A hidden rule labels the rows of this table. It goes by one to three of the table's principal directions, not those with the most spread.
[ 0.   2.  -0.4 -0.6  1.3  0.4  0.1 -1.   1.  -0.3 -0.2 -0.5 -1.2  1.4
  0.3 -0.2  0.1 -2.1 -1.3  1.8  0.6 -0.2  0.1 -0.3 -0.9 -0.7  2.3 -1.1
 -0.2  0.3  0.  -1.2] 2
[ 0.8  2.3 -1.5 -0.7  2.3  0.6  0.5  0.7  1.5 -0.9 -1.3 -0.2 -1.1  1.6
  0.4  1.2  1.8 -2.2 -1.5  1.7  2.3 -0.8  0.1  0.5  0.2 -0.8  4.6 -0.8
 -0.2  0.5 -0.9 -0.7] 5
[-3.3  3.   0.9  0.7 -2.6 -1.6 -0.9 -0.5 -0.6  1.3 -0.1  0.8 -0.2  0.7
 -1.1  0.4  1.5 -1.  -0.5  0.8 -1.1 -0.9 -2.7 -0.2  1.5  0.   0.8 -1.8
 -1.5 -0.4 -0.8 -2.3] 4
[-2.2  0.7  1.4  0.4 -2.5 -0.8 -1.7 -1.  -0.3  0.9  1.3  0.4 -1.  -0.1
 -0.6 -0.3 -0.8 -0.2  0.9 -0.2 -1.3  1.1 -1.3 -0.4  0.  -0.1 -1.6 -1.
 -0.9 -0.3 -0.3 -1.2] 4
[-0.9 -1.1  0.5  0.3  0.  -0.2 -0.5 -0.5  0.3  1.   0.7 -0.2 -0.3 -0.2
 -0.1 -0.3  0.   0.2  0.2  0.  -0.6  1.2  0.6  0.8  0.2 -0.4 -1.6  0.1
 -0.6  0.2 -0.2  0. ] 2
[-2.  -0.3 -0.1  0.3 -0.1  1.6 -0.7 -0.9 -0.6 -0.4 -0.1  0.   0.9  0.2
 -0.6 -1.3  1.1 -0.1  0.6  1.3  0.  -1.2  0.3 -0.4  1.   0.1  0.2 -1.5
 -0.6 -0.5  0.  -0.4] 1
[-2.1  0.   1.1 -0.2  0.  -0.1 -0.6 -2.6  0.   0.2  0.7 -0.1  0.3  1.2
 -1.3 -2.4  0.5  0.1 -1.7  0.7 -2.1  0.7 -0.9  0.4  0.2  0.2 -0.5 -1.9
 -1.2 -0.4 -0.2 -1.6] 4
[ 3.4 -0.2 -1.2 -0.1  2.   1.8 -0.1 -0.2  0.9 -2.   0.1 -0.5 -1.1  0.3
  0.5  0.5 -2.3 -0.3  1.3 -0.1  1.7  0.2  2.2 -1.  -2.  -0.5  1.4  0.1
  1.5  0.   0.5  1.6] 2
[-3.9 -1.1  0.7  0.4 -0.9 -0.1  0.1 -0.4 -0.4  2.   0.6 -0.4  1.8 -0.9
 -0.1 -1.5  2.2  0.7 -0.1  0.8 -1.5 -0.1  0.2  0.8  1.7  0.1 -3.  -0.4
 -1.   0.   0.2 -0.1] 3
[-1.2  1.   0.4 -0.5 -1.3 -1.9 -0.8 -0.2 -0.5 -0.6  0.4  0.5  0.7  1.
 -1.7 -0.1  0.6  0.1 -0.6 -0.4 -1.1 -0.6 -1.9 -0.1  0.9  0.7  0.5 -0.6
 -0.7 -0.2 -0.6 -0.5] 4
[-1.6 -0.4  0.2  1.   0.1  1.2 -0.3  0.2  0.1  1.6  0.1 -0.4  0.  -1.2
  1.2 -0.6  0.4 -0.4  0.9  1.3  0.2 -0.4  1.   0.8  0.6 -0.4 -0.9  0.1
 -1.   0.   0.1 -0.8] 1
[-0.2  0.7  1.1  0.  -1.8 -1.4 -1.1 -0.4  0.6  1.6  2.1 -0.1 -1.2 -1.4
  1.1  0.  -2.3 -0.5  1.   0.  -1.2  0.4 -0.6 -0.2 -1.4 -0.4 -2.2  1.2
 -0.6  0.4  0.9 -0.6] 3
[-0.6  0.9  0.5 -0.3 -0.9 -1.2 -0.2 -0.7 -0.7 -0.9 -0.1  0.5  0.8  1.2
 -1.8 -0.5  0.4  0.5 -1.  -0.6 -1.2 -0.4 -1.7 -0.4  0.5  0.8  0.6 -1.1
 -0.2 -0.5 -0.4 -0.5] 2
[-0.9  1.  -1.7  0.6  1.7  0.6  0.6  1.2  2.1  1.3 -1.4  0.3 -1.4  0.3
  0.2  2.9  4.5 -0.8 -0.7  1.4  2.7  0.2  0.4  1.8  2.  -1.9  2.8 -0.3
 -0.3  0.6 -1.1  0.6] 3
[-1.3  2.2  0.  -0.1 -0.4 -0.1 -0.2 -0.5  0.5  0.3 -0.3  0.5 -0.7  0.9
 -0.4  0.3  1.7 -0.9 -1.   1.   0.1 -0.4 -1.7  0.   0.5 -0.4  2.  -1.5
 -0.7 -0.1 -0.5 -1.4] 2
[-4.2  0.   1.5  0.5 -1.6  0.4 -0.1 -1.3 -1.1  2.2  0.2  0.1  1.  -0.7
  0.3 -2.3  1.8 -0.2 -0.8  1.7 -1.9 -0.7 -1.4  0.4  1.4  0.2 -1.8 -1.2
 -1.8 -0.4  0.3 -2.5] 1
[ 4.2  0.4 -1.2  0.2  1.8  0.7  0.6  0.7  0.2 -2.1 -1.5  0.1 -1.3  1.
 -0.1  1.8 -1.7 -0.5  0.2 -0.8  2.3 -0.2  1.  -0.4 -1.  -0.3  3.2  0.6
  1.5 -0.1 -0.3  0.8] 4
[-2.3 -0.4 -0.5 -0.3  0.4 -0.1  0.2 -0.4  0.2  0.7 -0.4  0.2  0.7  0.9
 -0.8  0.1  3.5  0.2 -0.9  0.6 -0.1  0.5 -0.4  0.3  1.5 -0.6  0.  -1.3
 -0.6  0.3 -0.5  0.4] 3
[-5.5 -0.7  1.2  0.8 -1.   0.3 -0.7 -0.3  0.7  4.7  1.2 -0.3  0.  -2.2
  1.9 -1.4  3.1 -0.6 -0.1  2.6 -1.3  0.2 -0.4  2.2  2.  -1.1 -3.   0.1
 -3.1  0.6  0.1 -2.4] 1
[-1.3 -0.7  0.1  0.2  0.4  1.2  1.  -0.9 -1.3 -0.2 -1.1 -0.1  1.7  0.5
 -0.5 -1.7  1.5  0.5 -1.   0.6 -0.6 -0.8  0.  -0.3  0.8  0.6 -0.1 -1.4
  0.  -0.6  0.2 -0.5] 1
[ 0.5 -0.1  1.2 -1.1 -1.4 -2.3 -1.1 -1.3  0.  -0.4  1.6  0.4 -0.8  0.8
 -1.2 -0.4 -1.8  0.4 -0.6 -1.5 -1.9  1.6 -1.8 -0.4 -1.1  0.3 -1.1  0.1
 -0.3  0.2 -0.2 -0.3] 4
[ 3.8 -2.5 -1.1  0.1  2.   0.5  0.5  2.3  0.4 -1.4 -0.8 -0.5 -0.4 -0.5
  0.6  1.7 -1.8  0.8  1.3 -1.8  2.2  1.1  2.9  0.8 -0.5  0.1  0.   2.4
  1.7  0.4 -0.4  2.6] 5
[-2.4  1.   0.4 -0.1 -1.  -1.4 -1.2 -0.5  1.2  0.9  0.9  0.3 -1.1  0.7
 -1.2  0.9  1.7 -0.4 -0.4  0.4 -0.3  1.2 -1.1  1.   1.1 -0.8  0.  -0.8
 -1.1  0.2 -1.  -0.5] 4
[-2.  -0.5  0.9  0.5 -1.  -1.  -0.2  0.6  0.5  3.1  0.4  0.  -1.1 -1.3
  1.3  0.6  0.9 -0.3 -0.1  0.3 -0.4  1.4 -0.5  1.7  0.8 -0.8 -2.   1.2
 -1.4  0.6 -0.3 -1.2] 4
[-2.9  1.8  1.9 -0.1 -3.2 -1.4 -2.  -2.5 -0.3  0.2  1.7  0.9 -1.   1.1
 -2.  -1.  -0.4 -0.1 -0.3 -0.2 -2.4  1.1 -3.  -0.9 -0.1  0.2 -0.8 -2.4
 -1.2 -0.7 -0.4 -2. ] 4
[ 1.1 -0.2  0.5  0.4 -0.8 -0.4  0.7  1.7 -0.6  1.3  0.1 -0.4  0.  -2.
  2.4  0.4 -2.3 -0.2  1.2 -0.7  0.  -0.2  0.7 -0.2 -1.1  0.4 -2.   2.3
  0.4  0.3  0.8 -0.1] 4
[-1.  -1.3  0.2  0.9  1.6  1.5  0.8  0.2  0.3  0.7 -0.9 -0.8  0.4  0.
  0.3 -1.1  0.9  0.4 -0.7  0.3  0.3  1.1  2.   1.7  0.9  0.1 -0.6 -0.5
 -0.1 -0.3 -0.5 -0.3] 4
[-2.2  0.4  0.1  0.9 -0.8 -0.2  0.2  1.6  0.5  1.9 -0.9  0.4 -0.8 -0.6
  0.4  1.7  2.4 -0.2  0.1  0.1  1.   0.9 -0.3  1.5  1.9 -0.6  0.   0.
 -0.6  0.1 -1.2 -0.6] 1
[-0.6 -2.5 -0.5  1.2  1.1  0.9  0.5  1.6 -0.7  0.2 -1.7 -0.3  0.9 -0.1
 -0.4  0.6  1.4  0.9  0.7 -0.6  1.3  0.6  2.2  1.5  2.2  0.3 -0.6  0.4
  0.2 -0.2 -1.2  1. ] 4
[-0.2  0.1 -0.4  0.5 -0.4 -0.5 -0.6  1.3  0.6  0.3 -0.1  0.3 -0.6 -0.3
 -0.3  1.7  0.6  0.2  1.  -0.6  0.9  0.5  0.3  0.7  0.9 -0.3  0.2  0.4
 -0.1  0.1 -0.8  0.7] 5
[ 1.2 -0.5  0.   0.2 -1.2 -1.2 -0.1  0.4 -1.6 -1.3 -1.1  0.9  0.   1.1
 -1.6  1.5 -0.7  0.7  0.6 -2.   0.2  0.6 -0.9 -1.1  0.3  0.5  0.3  0.
  0.9 -0.3 -0.8  0.8] 1
[-0.3 -0.3  0.4  0.  -0.4  1.   0.  -2.5 -1.  -0.7  0.2  0.2  0.3  0.6
 -0.8 -1.4 -0.5  0.2 -0.1  0.4 -1.  -0.1 -0.3 -1.7 -0.8  0.  -0.6 -1.5
  0.5 -0.5  0.9 -0.2] 2
[ 1.2  0.8 -0.8 -1.   1.5  0.9 -0.3 -2.3  0.3 -2.   0.5 -0.2  0.2  1.6
 -0.9 -1.3 -0.4 -0.6 -0.7  1.2 -0.2 -1.2 -0.1 -1.6 -1.4 -0.2  2.1 -1.7
  0.3  0.   0.8  0.2] 1
[-0.2  1.8  0.2 -1.1 -1.4 -2.  -1.2 -0.8  0.3 -1.5  1.1  0.5 -0.2  1.4
 -2.   0.4 -0.4 -0.3 -0.4 -0.5 -0.8 -0.2 -1.9 -0.8 -0.2  0.3  1.  -0.7
 -0.1 -0.1 -0.4  0.1] 1
[-0.8  0.  -0.3  0.1 -0.3 -0.2  0.1  1.4  0.1  0.2 -0.6  0.2  0.4 -0.4
 -0.1  1.   1.4  0.1  0.1  0.   0.8 -0.4 -0.1  0.9  1.4  0.1  0.4  0.6
 -0.1  0.  -0.6  0.3] 4
[ 3.8  0.3  0.  -0.7  1.6  1.2  1.   1.   0.7 -1.7 -0.2 -0.7 -1.  -0.4
  1.8 -0.4 -3.5 -0.7 -0.4 -0.4  1.1  0.2  1.3  0.  -2.4  0.7  1.4  1.4
  1.3 -0.1  0.5 -0.3] 4
[-2.3 -0.3  0.6  0.2 -0.7  0.6  0.   0.4 -0.2  1.8  0.  -0.1 -0.1 -1.1
  1.4 -0.5  1.  -0.8  0.1  1.3 -0.1 -0.1 -0.2  0.6  0.8 -0.2 -1.1  0.3
 -1.1  0.2  0.  -1.5] 2
[-0.5  0.7 -0.2 -0.3  0.1  0.3  0.1 -0.5  0.1  0.3  0.   0.1  0.   0.1
  0.4 -0.1  0.8 -0.6 -0.3  1.   0.1 -0.5 -0.4 -0.5 -0.2 -0.4  0.5 -0.5
 -0.2  0.2  0.4 -0.3] 1
[-1.   0.4 -0.2  0.2 -0.5  0.7 -0.5 -0.3 -0.1 -0.5 -0.2  0.5  0.   0.4
 -0.8  0.1  1.2  0.2  0.4  0.1  0.3  0.  -0.6 -0.5  0.6 -0.1  0.7 -1.3
 -0.1 -0.4 -0.4  0. ] 3
[-0.2 -0.8  0.5 -0.1  0.5  0.3 -0.3 -0.8  0.  -0.3  0.5 -0.4  0.1  0.4
 -0.3 -1.3 -0.7  0.3 -0.2 -0.2 -0.8  0.9  0.5  0.2 -0.4  0.3 -0.7 -0.6
 -0.3 -0.1 -0.1 -0.2] 1
[ 0.2  0.3  0.7 -0.7 -1.  -1.  -0.7 -1.6 -0.7 -1.5  0.8  0.3  0.3  1.5
 -1.9 -1.  -1.3  0.6 -0.4 -1.2 -1.7  0.7 -1.2 -1.2 -0.8  0.8 -0.3 -1.3
  0.3 -0.4 -0.1  0.1] 3
[-1.2  0.7 -0.5  0.3  0.9  0.6  0.  -0.1  1.5  0.9 -0.7  0.2 -1.5  0.5
 -0.1  1.2  2.7 -1.  -1.   1.5  1.4  0.6 -0.2  1.6  1.4 -1.3  1.9 -0.6
 -0.8  0.2 -0.9 -0.8] 2
[-3.4 -0.8  2.3  0.  -2.5 -0.9 -1.9 -3.  -0.8  1.2  2.8 -0.1  0.7 -0.3
 -1.  -3.3 -1.4  0.8  0.4  0.  -3.9  1.2 -1.1 -0.6 -0.5  0.6 -4.4 -1.5
 -1.5 -0.4  0.7 -1.2] 1
[-1.9 -2.3  0.3  0.5  0.5  1.1 -0.5  1.   0.8  1.6  0.3 -0.6 -0.2 -1.6
  1.1 -0.5  1.1  0.3  0.6  0.7  0.5  1.   1.5  2.5  1.5 -0.2 -1.7  1.1
 -1.2  0.2 -0.6 -0.3] 1
[ 0.3 -0.3 -0.3 -0.6  0.4  0.6  0.4  0.2 -0.3 -0.8 -0.4  0.1  0.4  0.3
  0.  -0.3  0.6  0.1 -0.4  0.   0.2 -0.2 -0.3 -0.4 -0.1  0.3  0.7 -0.3
  0.3  0.   0.   0.1] 4
[-2.4 -1.1  1.  -1.1 -0.9 -0.9 -0.7 -2.5 -0.5  0.   1.2  0.4  0.8  1.1
 -1.8 -2.1  1.5  0.9 -1.5  0.  -2.6  1.  -2.1 -0.3  0.3  0.3 -1.5 -1.6
 -1.1  0.   0.  -0.6] 1
[-2.5 -0.6  0.1  0.4 -0.3 -0.3  1.   1.6  0.   3.1 -1.1  0.3  0.1 -1.1
  1.5  1.   3.6 -0.2 -0.8  0.7  0.4  0.4 -0.7  1.6  2.  -0.6 -0.8  0.8
 -1.2  0.7 -0.6 -1. ] 3
[-0.5 -1.9  0.8 -0.9 -0.2  0.  -1.2 -2.4 -0.4 -0.9  1.9 -0.2  0.9  0.4
 -1.1 -2.7 -1.3  1.1  0.  -0.3 -2.3  0.7 -0.1 -0.8 -1.   0.6 -2.3 -0.8
 -0.4 -0.1  0.7  0.4] 4
[-2.   0.3  0.3 -0.2 -0.9 -0.8 -1.2 -1.8 -0.2 -0.7  1.   0.4  0.7  1.5
 -2.5 -1.   1.1  0.9 -0.3 -0.5 -1.7  0.6 -1.1 -0.7  0.5  0.2 -0.5 -2.4
 -0.5 -0.4 -0.4  0.4] 5
[-2.2  1.  -0.3  0.  -0.6 -0.3 -0.1 -0.8 -0.5 -0.1 -0.7  0.8  0.9  1.2
 -1.8  0.   3.3  0.3 -1.   0.5 -0.4 -0.8 -1.8 -0.3  1.7 -0.1  1.3 -2.
 -0.6 -0.3 -0.6 -0.4] 4
[ 0.6  1.8  0.6  0.3 -1.7 -1.8 -1.2  1.1  0.6  0.4  0.7  0.5 -1.8 -0.3
  0.1  1.6 -1.8 -0.5  0.9 -1.   0.1  0.6 -1.2  0.3 -0.4  0.   0.5  0.7
 -0.4  0.1 -0.7 -0.8] 1
[ 1.5 -0.5  0.4  0.   1.   1.9  1.2 -1.3 -0.6 -0.4  0.7 -1.1  1.4 -1.1
  1.7 -3.  -2.9  0.3  0.1  0.6 -1.3 -1.2  1.8 -1.3 -2.5  0.7 -1.8  0.2
  0.9 -0.3  2.3  0.1] 5
[-1.7  0.2  1.3 -1.  -3.1 -2.3 -2.6 -1.9 -0.1  0.4  3.1  0.5 -0.9 -0.1
 -1.  -0.2 -1.8 -0.3  1.4 -0.2 -2.1  1.  -1.9 -1.5 -1.1 -0.3 -2.8  0.
 -0.8  0.4  0.5  0. ] 3
[-2.  -1.8  0.6  0.7 -1.2 -0.3 -0.7  0.5 -0.8  1.3 -0.3  0.5 -0.1 -0.3
 -0.6  0.5  1.4  0.8  0.8 -0.7 -0.2  1.4 -0.4  0.8  1.7 -0.1 -1.7  0.
 -0.8  0.  -1.  -0.2] 4
[-3.  -0.3  1.   0.6 -0.6  0.  -0.4  0.8  0.5  3.5  0.6 -0.6 -0.8 -1.8
  2.4 -0.4  0.6 -1.3  0.3  1.6 -0.3  0.6  0.4  1.8  0.8 -0.7 -2.1  1.
 -1.9  0.7 -0.1 -2. ] 2
[ 0.6  1.6  0.5 -0.7 -0.8 -0.7 -1.  -2.   0.2 -1.7  1.6  0.3  0.   1.3
 -1.6 -1.2 -1.6  0.4 -0.3 -0.8 -1.7  0.1 -1.3 -1.6 -1.6  0.5  0.4 -1.8
  0.2 -0.5  0.4  0. ] 5
[-2.5  0.6  0.9  1.  -2.3 -0.6 -0.4  0.5 -0.8  1.8 -0.3  0.5 -0.3 -0.8
  0.1  0.8  0.7 -0.4  0.7  0.3 -0.2  0.  -0.9  0.3  1.3 -0.2 -1.2  0.1
 -0.7 -0.2 -0.4 -1.1] 1
[ 2.6  0.7 -0.4 -0.5  1.7  1.5  1.6 -1.2 -1.1 -3.1 -1.3 -0.4  1.2  1.9
 -0.9 -1.7 -1.6  0.3 -1.4 -0.5 -0.1 -0.8  0.7 -1.9 -1.7  1.2  1.9 -1.7
  2.  -0.9  0.7  0.4] 4
[ 0.1 -0.6 -0.1 -0.3  0.7  0.3  1.5 -0.8 -1.3 -1.  -0.8 -0.2  2.3  0.8
 -0.8 -1.7  0.7  1.  -1.3 -0.2 -1.  -0.9  0.1 -0.8  0.1  1.  -0.3 -0.9
  0.8 -0.4  0.6  0.6] 4
[ 2.  -1.5 -0.5 -0.5  0.9  0.2  0.2  0.1 -0.1 -0.7  0.8 -0.5  0.9 -0.7
  0.7 -0.6 -1.5  0.7  0.8 -0.5 -0.2 -0.3  1.3 -0.7 -1.3  0.2 -1.2  1.2
  0.7  0.4  1.   1.6] 3
[ 1.8  0.6 -1.1 -0.1  0.6  1.4  0.2 -0.6 -0.6 -2.  -0.2  0.1  1.   0.5
 -0.4 -0.3 -0.6  0.5  0.9 -0.2  0.4 -1.5  0.5 -2.3 -1.2  0.2  1.2 -1.2
  1.3 -0.4  0.9  1.5] 1
[ 0.4  0.4 -0.2 -0.6  0.6  0.3  2.  -1.2 -1.9 -0.9 -1.5  0.3  2.3  1.
 -0.5 -1.7  1.3  0.4 -2.3  0.4 -1.1 -2.  -1.5 -1.4 -0.1  0.9  1.1 -1.1
  0.5 -0.4  0.9 -0.6] 3
Which label does each new row get?
[ 1.9  0.1  0.8 -0.8 -0.7 -0.3 -0.4 -2.  -1.2 -1.1  1.3  0.   0.5  0.
  0.1 -2.  -3.5  0.1  0.2 -0.3 -2.  -0.9 -0.9 -2.2 -2.6  0.7 -0.9  0.
  0.4 -0.2  1.6 -0.4] -> 4
[ 0.1  0.7 -0.4  0.7  0.8  0.7  1.1  1.8  1.1  1.5 -1.2 -0.2 -1.1 -1.
  1.7  1.6  1.1 -0.9 -0.4  0.8  1.9  0.2  0.8  1.6  0.7 -0.8  1.1  1.1
  0.   0.3 -0.4 -0.6] -> 2
[-0.3 -2.3 -1.3  0.6  2.5  2.2  0.9 -0.2 -0.2 -0.1 -1.4 -0.6  0.9  0.3
  0.  -0.2  2.1  0.1  0.1  1.2  1.5 -0.3  2.5  0.5  1.2 -0.7  0.2 -0.3
  0.4  0.1 -0.1  1.2] -> 5
[ 4.9 -2.5 -1.3  0.2  3.   2.   2.   1.2 -0.6 -2.  -1.7 -0.6  1.  -0.3
  1.   0.  -2.   1.2  0.4 -1.4  1.6 -0.4  2.9 -0.4 -1.3  0.6  0.6  1.6
  2.3 -0.1  0.8  2.2] -> 5
[-0.7 -0.6  0.6  0.6 -0.2  0.   0.3  0.  -0.3  1.5  0.  -0.4 -0.1 -0.9
  1.  -0.4 -0.6 -0.3  0.2  0.4 -0.4  0.3  0.8  0.5  0.  -0.2 -1.7  0.7
 -0.3  0.1  0.4 -0.6] -> 2
[-3.2 -0.2  1.1 -0.7 -2.  -1.4  0.2 -1.9 -2.3 -0.4  0.   0.6  2.5  1.6
 -2.5 -2.1  1.9  1.1 -1.7 -0.5 -2.9 -0.2 -2.5 -1.3  1.2  1.2 -1.5 -2.2
 -0.4 -0.6 -0.1 -0.6] -> 4
[ 0.1 -0.4 -0.2 -0.1  0.2  0.3  0.   0.1  0.1  0.5  0.4 -0.4  0.2 -1.
  1.  -0.1 -0.4 -0.5  0.6  0.9  0.3 -0.9  0.7  0.  -0.3 -0.3 -0.6  1.1
 -0.1  0.3  0.7  0.2] -> 3
[-0.2 -1.7  0.8  0.1  0.6  1.4 -0.5 -1.1 -0.7 -0.5  0.9 -0.9  1.1 -0.4
  0.4 -3.  -2.2  0.5  0.6  0.1 -1.3  0.   1.7 -0.2 -0.9  1.  -2.  -0.4
 -0.3 -0.4  0.7 -0.3] -> 4
[-2.  -2.1  0.7  0.8 -0.5  0.2 -0.6 -0.4 -0.5  1.2  0.1  0.1  0.2 -0.2
 -0.5 -0.6  1.   0.9  0.4 -0.3 -0.7  1.4  0.3  1.   1.3 -0.1 -2.  -0.4
 -0.9 -0.1 -0.6 -0.2] -> 4
[-2.2 -0.3  1.9  0.4 -2.  -0.3 -1.   0.1 -0.1  1.6  1.6 -0.3  0.  -1.7
  0.9 -1.7 -1.6  0.4  0.8 -0.2 -1.8  0.8 -0.3  0.7 -0.1  0.8 -3.1  0.4
 -1.2 -0.3  0.2 -1.4] -> 4
[-0.3 -0.6  0.1  0.2  1.6  1.1  0.2 -0.3  1.1  1.5  0.5 -1.  -0.7 -0.8
  1.8 -1.  -0.3 -0.9 -0.2  1.5  0.2  0.5  1.7  1.  -0.6 -0.8 -0.8  0.5
 -0.7  0.6  0.5 -0.7] -> 5
[-1.   0.6 -0.8  0.7  0.4  0.9 -0.1  0.3 -0.5 -1.7 -1.3  0.   1.2  1.3
 -2.   0.3  1.4  0.2  0.3  0.2  1.1 -1.1  0.9  0.   1.8  0.5  1.7 -1.6
  0.5 -0.9 -0.9  0.8] -> 4
[ 0.6  0.8 -0.7  0.3 -0.2 -0.5 -0.1  0.3  0.1 -1.3 -0.9  0.7 -0.4  1.3
 -1.8  1.8  1.   0.3  0.  -0.9  1.   0.2 -0.5 -0.2  0.8 -0.1  1.9 -0.8
  0.7 -0.4 -1.   0.9] -> 2
[-0.9  0.7  0.7  0.1 -0.3 -0.7 -0.8  0.   0.8  0.7  0.7 -0.3 -0.9  0.
  0.2 -0.3 -0.6 -0.6 -0.3  0.2 -0.5  0.8 -0.1  1.1  0.1  0.  -0.1  0.
 -1.   0.1 -0.6 -1.2] -> 4
[-2.9 -0.3  1.6 -0.5 -2.4 -1.6 -1.8 -1.7 -0.7  0.9  2.   0.3  0.4  0.2
 -1.1 -1.7 -0.3  0.3  0.2 -0.1 -2.7  0.8 -1.8 -0.5  0.1  0.4 -2.7 -0.9
 -1.6  0.  -0.1 -1. ] -> 5
[ 2.8  0.   0.  -0.9 -0.1 -0.3 -0.7 -0.8 -0.6 -2.5  0.4  0.5 -0.3  1.1
 -1.  -0.4 -2.5  0.4  0.1 -1.4 -0.4 -0.1 -1.1 -1.5 -1.7  0.8  1.2 -0.2
  0.6 -0.3  0.1  0.2] -> 2
[-1.  -1.1  1.3 -0.1 -0.7 -0.5  0.  -1.3 -0.7  0.6  0.7 -0.1  0.4  0.2
 -0.4 -1.7 -0.7  0.8 -0.7 -0.7 -2.   1.5 -0.4  0.  -0.4  0.5 -2.4 -0.6
 -0.3 -0.2  0.2 -0.6] -> 1
[-1.1  0.9  0.   0.1 -0.6 -1.1 -0.5  0.5  0.6  0.3 -0.5  0.7 -0.9  0.7
 -1.1  1.5  1.9 -0.2 -0.7 -0.1  0.5  0.5 -1.6  1.2  1.6 -0.4  1.6 -0.3
 -0.8  0.  -1.4 -0.8] -> 2
[ 1.8  1.4  0.4 -1.  -0.3 -1.3 -0.3 -1.3 -0.1 -1.9  0.7  0.1 -0.3  1.5
 -1.1 -0.5 -2.4 -0.2 -0.8 -0.9 -1.   0.2 -1.  -1.4 -1.8  0.6  0.8 -0.6
  0.8 -0.2  0.3  0. ] -> 5
[-0.8 -1.8  0.4 -0.6  1.1  0.9  0.2 -1.2 -0.7 -0.3  0.4 -0.5  1.8  0.2
 -0.1 -3.   0.3  0.7 -1.   0.5 -1.6 -0.4  0.2  0.2  0.   0.8 -1.  -0.6
 -0.8 -0.1  0.5 -0.5] -> 5
[ 0.4 -0.3  0.3 -0.5  0.   0.5 -0.4 -1.3 -0.1 -0.5  0.8 -0.1 -0.1  0.1
  0.1 -1.2 -1.   0.   0.   0.2 -0.7  0.1 -0.2 -0.9 -1.1  0.  -0.4 -0.4
  0.   0.   0.6 -0.2] -> 5
[-1.6 -2.1 -0.3  1.   1.1  0.9  1.6  1.5  0.2  3.8 -0.8 -0.9  0.3 -2.4
  3.   0.5  2.1 -0.4  0.3  1.5  0.9  0.3  2.3  1.7  1.1 -1.2 -2.7  2.1
 -0.5  1.   0.6  0.2] -> 3
[ 3.8 -1.1 -2.5  0.9  3.4  2.6  1.2  3.4  1.2 -1.6 -2.8 -0.2 -1.2 -0.2
  1.   3.2  0.8 -0.2  1.2 -0.4  4.9  0.1  3.3  1.4  0.8 -0.7  3.7  1.5
  1.7  0.1 -1.2  2.1] -> 4
[ 3.  -0.6  0.2 -1.   0.4  0.  -0.5 -0.7 -0.4 -2.2  0.9 -0.1  0.   0.5
 -0.2 -1.2 -3.4  0.4  0.4 -1.3 -0.7  0.2  0.  -1.4 -2.3  0.9  0.1  0.3
  0.8 -0.1  0.6  0.5] -> 2
[ 0.5 -0.7 -0.2 -0.5  0.7 -1.1 -0.8  0.1  1.2  1.   0.9  0.  -1.2 -0.1
  0.4  0.6  0.4 -0.2 -0.4  0.1  0.   0.9 -0.4  1.2 -0.1 -0.8  0.1  1.1
 -1.1  1.  -0.3 -0.2] -> 3
[ 3.2  0.7 -0.6 -0.1 -0.1 -1.   0.5  1.4 -0.5 -1.4 -0.6  0.3  0.1  0.
 -0.1  1.6 -1.9  0.2  0.6 -1.5  0.8 -0.9 -0.1 -0.9 -0.8  0.5  1.2  1.3
  1.3  0.   0.1  1.2] -> 1
[ 2.2 -0.4  0.4 -0.2  0.  -1.4  0.4  1.   0.4  0.4  0.6 -0.2 -0.6 -0.8
  0.9  0.6 -2.2  0.4  0.  -1.4 -0.3  0.9  0.3  0.5 -1.2  0.2 -1.1  2.1
  0.5  0.4  0.4  0.5] -> 1
[ 4.1  0.4 -0.1 -0.5  0.5 -0.6  0.7  0.  -0.1 -1.1  0.6 -0.4 -0.3 -0.4
  1.1 -0.1 -3.9  0.1  0.3 -1.3 -0.4 -0.2  0.6 -1.6 -3.   0.4 -0.3  1.4
  1.5  0.3  1.4  0.9] -> 3
[ 2.7 -0.9 -0.7  0.   0.3 -0.5 -0.1  1.7  0.8 -0.3  0.4 -0.2 -1.1 -0.9
  0.9  2.2 -1.9  0.2  1.8 -1.4  1.5  1.   1.6 -0.1 -1.1 -0.5 -0.6  2.2
  1.3  0.6  0.1  2.2] -> 3
[-0.1  0.2  0.8  0.6 -2.8 -1.4 -0.7  1.3 -1.   0.5  0.9  0.3  0.5 -1.7
  0.3  0.7 -2.3  0.7  2.2 -1.5 -0.8 -0.3 -0.3 -0.8 -0.3  0.8 -2.6  1.4
  0.4 -0.2  0.4  0.7] -> 4
[-0.3 -1.   0.1 -0.8 -0.3 -1.4 -0.6 -1.2 -0.6 -0.9  0.8  0.3  1.1  1.3
 -2.  -0.8  0.3  1.2 -0.5 -1.1 -1.6  0.7 -0.7 -0.8  0.   0.4 -1.  -0.9
  0.   0.1 -0.2  1.1] -> 3
